In the data rows, 128 means zero.
Here are some points, each followed by its number:
[ 90 106 139 104 128 152  83 155 157  93 134 164 126 133 107  78 148 164
 103 136 148 107 119  86  94 148 111] 0
[155 106 139 176 234 152 151  90 140 157 130 164 128 171 187  78 148 164
 103 152 148 153 152 153  94 148 187] 1
[155 106 139 156 121  85 151 155  97 157 137 100 126 155 146 148 148 164
 103 150 148 146 152 153 158 148 111] 2
[155 106  38 125 128  85 151 155 109  93 134 100 104 110 110 148 148 100
 103 137  78 133 151 153 158 148 111] 3
[ 90 106 139 111 130 152  83 155 133  93 142 100 108 150 124 148 148 100
 103 136 148 130 154 153 158 148 111] 4
[ 90 174 139  98 138  85 151  90 118  93 155 100 135 140  97  78 148 100
 103 136 148 101 140  86  94  78 111] 5
[ 90 106 139 115 131  85  83 155 144  93 145 100 118 144 113 148 148 100
 103 255  78 133 145 153 158 148 111] 6
[155 106 139 174 123 152 151 155 114 157 136 164 149 146 152 148 148 164
 168 139 148 157 137 153 158 148 187] 7
[155 174 139 140 115  85 151 155  92 157 122 100 134 144 133 148 148 100
 103 141  78 157 146 153 158 148 111] 8
[ 90 106 139  91 141 152 151 155 156  93 149 100  89 136 134 148 148 100
 103 135 148 112 132  86  94 148 111] 9
[155 106  38 162 131  85 151  90 102 157 110 100 134 161 136 148 148 100
 103 139 148 149 159 153 158 148 111] 10
[155 106 139  45 112 152 151  90 143 157 128 164 136  89 140  78  76 164
 168  94 148 136  78  86 158  78 111] 11
[155 174 139 171 133 152 151 155 128 157 122 164 151 133 162 148 148 164
 168 136 148 149 148 153 158 148 187] 12
[155 106 139 126 125 152 151 155 143 157 155 100 140 131  95 148 148 100
 168 126  78  14 131  86  94 148 111] 13
[155 106 139 115 131 152 151 155 139  93 134 100 120 151 134 148 148 100
 103 132  78 150 153  86 158 148 111] 14
[155 106 139 109 109  85  83  90  26 157 146 100 108 139 121 148 148 100
 103 126  78 137 140  86 158 148 111] 15
[155 106 139 144 143  85 151 155 101  93 133 100 127 135 119 148 148 100
 103 139  78 135 161  86 158 148 111] 16
[ 90 174 139 119 149  85  83 155 131  93 173 100 134 153 103 148 148 100
 168 135 148 113 125  86  94 148 111] 17
[ 90 106 139 133 132  85 151 155 100 157 110 100 110 139 114 148 148 100
 103 135  78 140 163  86  94 148 111] 18
[155 106 139 125 107 152 151  90 120 157 123 164 130  64 133  78  76 164
 168  90 148 134  91 153  94  78 187] 19
[155 106  38 135 134  85 151 155 131 157 134 100 116 154 117 148 148 100
 103 143  78 140 159  86 158 148 111] 20
[ 90 174 139  96 151 152  83 155 117  93 175 100 140 129  94  78 148 100
 103 129  78 119 132 153  94 148 111] 21
[ 90 174 139  98 129 152  83  90 133  93 129 100 130 143 110 148  76 100
 103 139 148   0 116 153  94  78 111] 22
New points follow, each followed by the numbers of its two nearest points above, looking only along the 3 directions in which the numbered points spread most, nearest first.
[155 174 139 112 157 152 151 155 138  93 177 100 126 119 102 148  76 164
 168 126 148 136   0 153  94 148 111] 0 5
[ 90 106 139 113 114 152  83 155 163  93 128 100 121 144 103 148 148 100
 103 131 148 123 145  86  94 148 111] 17 9
[ 90 174 139 132 180 152 151 155 139 157 160 164 123  85 114 148  76 164
 168 114 148 131 147 153 158 148 111] 0 12
[ 90 174 139 130 121  85 151  90  55  93 161 164 136 124 109 148 148 100
 168 122 148 134 133  86  94 148 111] 13 9
[ 90 106 139 107  66 152  83  90 159  93  62 164 123  91 173  78 148 164
 103  91 148 129  92 153 158  78 187] 19 11
[155 106 139 124  64 152 151  90  47 157  64 164 114  83 109 148 148 164
 103  98 148 120  99 153  94  78 111] 11 19
[155 106 139 162 133  85 151  90 108 157 121 100 136 152 152 148 148 100
 168 138 148 153 150 153 158 148 187] 2 10
[155 106 139 125 137  85  83 155 126  93 147 100 116 123 124 148 148 100
 103 129  78 143 137  86 158 148 111] 18 14
[ 90 106 139  98 144 152  83 155 141  93 149 100  80 137   0 148 148 100
 103 138  78 113 151  86  94 148 111] 17 21
[ 90 106 139 255 145 152  83 155 151  93 140 100  90 145 114  78 148 100
 103 128 148 115 138  86  94 148 111] 4 9
[ 90 174 139 124 154  85  83 155 133 157 153 100 141 127  97 148 148 100
 168 124  78 125 151  86  94 148 111] 9 17
[ 90 106 139 104  58 152  83  90 183  93  62 164 116  82 172 148 148 164
 103 100 148 125 109 153  94  78 187] 0 19
[155 174 139 148 127  85 151  90 109  93 126 100 142 144 139 148 148 100
 103 127 148 153 123 153 158 148 111] 14 8
